The rows of M fall into a few groups, which share some directions, and each row is roughly a mix of its group's hidden directions.
M, 105 rows:
[[  1  -4  14  32   0   6  10  11 -13   0]
 [ -1   6   5  -7   4   8  24 -16 -21 -15]
 [  3 -10  -7   9  -3 -16 -30  10  10   8]
 [ -4 -15   9   8  -4 -29 -14  -7   8  -8]
 [  7   5  17  -1  27  14   2  -5   7 -16]
 [  0  19 -16 -11  -4  15   8  16 -18   7]
 [ -8   2 -27  19   5   7   7   0 -15  12]
 [ 26  -2  -6   2  26   5  -9   0  -7  13]
 [  1   7   1 -22 -21  22   1  11   3   6]
 [ -8  10   5   3  -1  -9 -15  32  10  -6]
 [ 13   4  24  -9   1 -20  -9  16  -1   8]
 [ -5  31  -2 -14  16 -11  -4   5   6   8]
 [  7  14 -10 -17   8  12   7  12  -2  25]
 [ 13 -12  21 -10  14  -8  -4   6  15  15]
 [-14  -1 -12   5  -6 -18  -9 -10  26   8]
 [ -5  20 -26 -17   8   2  -2   9  -4  -8]
 [  8  -1  -6 -21   7   6   3 -19  -1 -26]
 [ 18   3  11   2  14  20  10  -6   8 -20]
 [  2  -9 -26  -7   3   6  13   8   3 -24]
 [  1 -22   3   1   5 -25 -18  -1   8  -9]
 [-19  -5  20  15 -15  -4   1  17  -4  11]
 [ -5  -3  24   9  -2  23  14 -11   7  -9]
 [-15 -22  -5  20  -4   0 -17   9   9  -5]
 [-19  19  10  -6  -7   6  23   7  11   7]
 [ -5   6  18 -21  15  -6  10 -19 -12  -3]
 [-11  -4   0 -16  -7 -31   0   6  14  -4]
 [  9 -21   1  12   9  -4 -12   6  -4 -26]
 [ -5  20  11 -22 -13   3   2  16   4  13]
 [  6 -10 -19  15   6  -6 -18  23  -6   2]
 [-13 -20  -4   6 -30  -2   3  -6   8   0]
 [  8  22  21  -8  12   1  -2  13 -11  13]
 [ 10  -1  11   0  22 -21   5 -18   5  10]
 [  5 -10  28 -10  -6  -7   2  16 -16  -8]
 [ 26  -5  15  -6 -19  15   7  -4   5   5]
 [ -2   2   9  -4 -25  29   3   2  -2   5]
 [  6 -14  -1 -23   8   7  -9   9  -4 -24]
 [  0   5 -28 -12   6 -13  11  16  11  -2]
 [  6   4   6  -7  -9 -15 -12 -18  18 -20]
 [ 15 -15  20  21   6   7   9   3 -14   0]
 [  0  16  23 -11 -10   3   6  -3  17  18]
 [ -4   4  21   2 -10  -2  -3  25   4  20]
 [-23 -18  -6  -4   1 -15  -6  -5   9  20]
 [ 27 -19  -1   3  -2  11  -4 -12 -16   5]
 [-14  21   2 -17 -18   7   0   2  15  11]
 [ -7 -23  -9   7  19  -7   8   4 -19  12]
 [ -9 -11   4 -11 -12   9 -30   3  -8  11]
 [-11   8  -2   4  -4  16   6  -5  31 -12]
 [ 14  10  11   2  16  24  -5 -13   9  10]
 [  1  15   8 -24   1  15 -13   7 -18  -8]
 [ -7  -3  13 -18   8 -19 -15 -18  -2   9]
 [  7  22  12 -13  19  -8   6  18  -1   6]
 [-29  11   1  -1  -1   3   9  11  -6  22]
 [-23   9 -12  -5   1 -17 -13 -11  -6 -17]
 [-22   9  16  -3  10  12  -1  -3  17  17]
 [-20  22   2   5  11 -23  -4  -4  -5  -5]
 [ 20  -1  -9 -20  17  12 -11   7 -13  -4]
 [ 16  31   5  -7  -5   3   9   4   1  17]
 [ -5 -22   6  13 -13  -2 -16 -16 -15  -5]
 [ -5 -19  -5  18   9  24  -5  15   4   1]
 [ -9   9  13   3  23   4   7 -12  24   4]
 [  4  -5   0  21 -11   3  16   1  15  23]
 [  2   2  15  -3   5  28  18  -6  -8  14]
 [ -5  -4  15   2   3  26  -5  -3   8  25]
 [  8   0  -5  15  22 -20   4  -6  16  13]
 [-10   2  -6  -6  -9  17 -10  20 -18 -18]
 [ -2  -3  27   0  -5   8 -10  -1 -25 -10]
 [  6 -18   5  -7   5   6  -9  12  -8 -30]
 [ -5 -13 -15   2 -10  -5  -6  -3 -25  21]
 [  5  17  -1   3  27  15   1 -13  12  -6]
 [-18   8 -15   3  21  -3   6  -7  -4 -23]
 [ 16  14 -15 -17  18  17  -7   4   1   6]
 [-15 -23  -1   4   9  -2   0  18  -9  21]
 [-14  14  -4 -24 -15  -1   3  13 -15   5]
 [ -6   2  20  11   3 -14 -11  -2 -27  -3]
 [  1  10   5   7  25 -18   8  -4  20  -9]
 [-16   1 -28   2 -13 -13 -15  -6   1  -6]
 [-27  -5   3   0 -15   6   4  17 -19  -3]
 [ 10 -21   6  19  10 -13 -12  11  -5 -12]
 [ -2   0 -16  20  16   8  -7 -20 -11 -12]
 [-20  13   8 -13  17 -21  -1   3  -8  -7]
 [  4   8 -16   5  29   3   5  -8   7 -17]
 [  3   4  -6 -17 -11  -2 -12  19 -25   8]
 [-22  13  -4  11   4  -9  15  11   8  20]
 [  0   0   2 -29   2 -17  -7   4   9  20]
 [ 17   4  -9 -26  17  14   3  -8   7   0]
 [ -4   5  26   4 -10 -11  11 -23   9  -4]
 [ 11  -1  20  -3   3 -22  -7   4   7  23]
 [  9   7   8  11  31  10   9   6   0 -13]
 [  4  26 -17   6 -16 -16  -3  -2 -11  -5]
 [ -2   0 -18 -11   2 -22  14  17  14  -3]
 [ -7  25  -2   7 -14  -9  16 -10 -13  11]
 [  2  -8   1   7 -12  24 -15 -11 -22  -1]
 [ -3  10   8 -15  11   9   7   8  -6 -30]
 [ -8  -3  -6  -4  10 -21   1 -12  29  -6]
 [-13   7   7  -1  -1  23   8  19 -17  10]
 [ -7   3   8  -1  28   4   8 -24   9   0]
 [-15  -3 -16  15   8 -10   2   5 -13  24]
 [ 10 -10 -11   5 -15   0 -25   5  14 -16]
 [-21  -2   4 -16  -2  20 -10  -5 -20   3]
 [ 14  -9   1  -2  22   4   2 -17 -23  -9]
 [-13  10   1  -8   3 -22  12 -18  20  -5]
 [ -6   3  -8   1   3   6 -17 -29  18   6]
 [ 18  -1  10  -4  -9  26  -1   5   6 -21]
 [ -7  -8   4  17  -1  17   7 -18   3 -23]
 [  5  -4 -19  18  15  13   0   8   1  21]]
One row of each group comes first, with its name. Which group is each row after those in?
[-18  -5 -22  -3 -18  15  -8  -6  -2 -13] -> (102)
[  8 -15  27  -2   0 -16 -14   1 -11   8] -> (51)
[-11 -18 -26  -7   7  -5  -9   7 -14  -6] -> (63)

[13 17  8 11 -4 -8 -4 12 11 26] -> (63)
[  1  13  13  10  16 -12 -17 -12  -7  18] -> (51)
[ -4 -21   5  -8  15  17  -3  12  12  18] -> (63)
[  3  -6   5  -4 -18  19   3   6 -20  21] -> (102)
[ -8   4 -16  -8  -3 -25   8  -7 -11 -19] -> (102)
[-5 22  2  2 -5 15 18 -7  2 23] -> (63)
[-12  21  24   9  -3  -5  10  12 -13   2] -> (51)
[12  6  9 19 14  3  3 16 24  2] -> (102)
[-18  10  16   0   5   9  -8  10  23  13] -> (102)
[ -3  -3   6 -15   7 -23  -3 -27   3   2] -> (102)
[ -4 -18   7  22   9  -9   3 -16  -1 -19] -> (51)
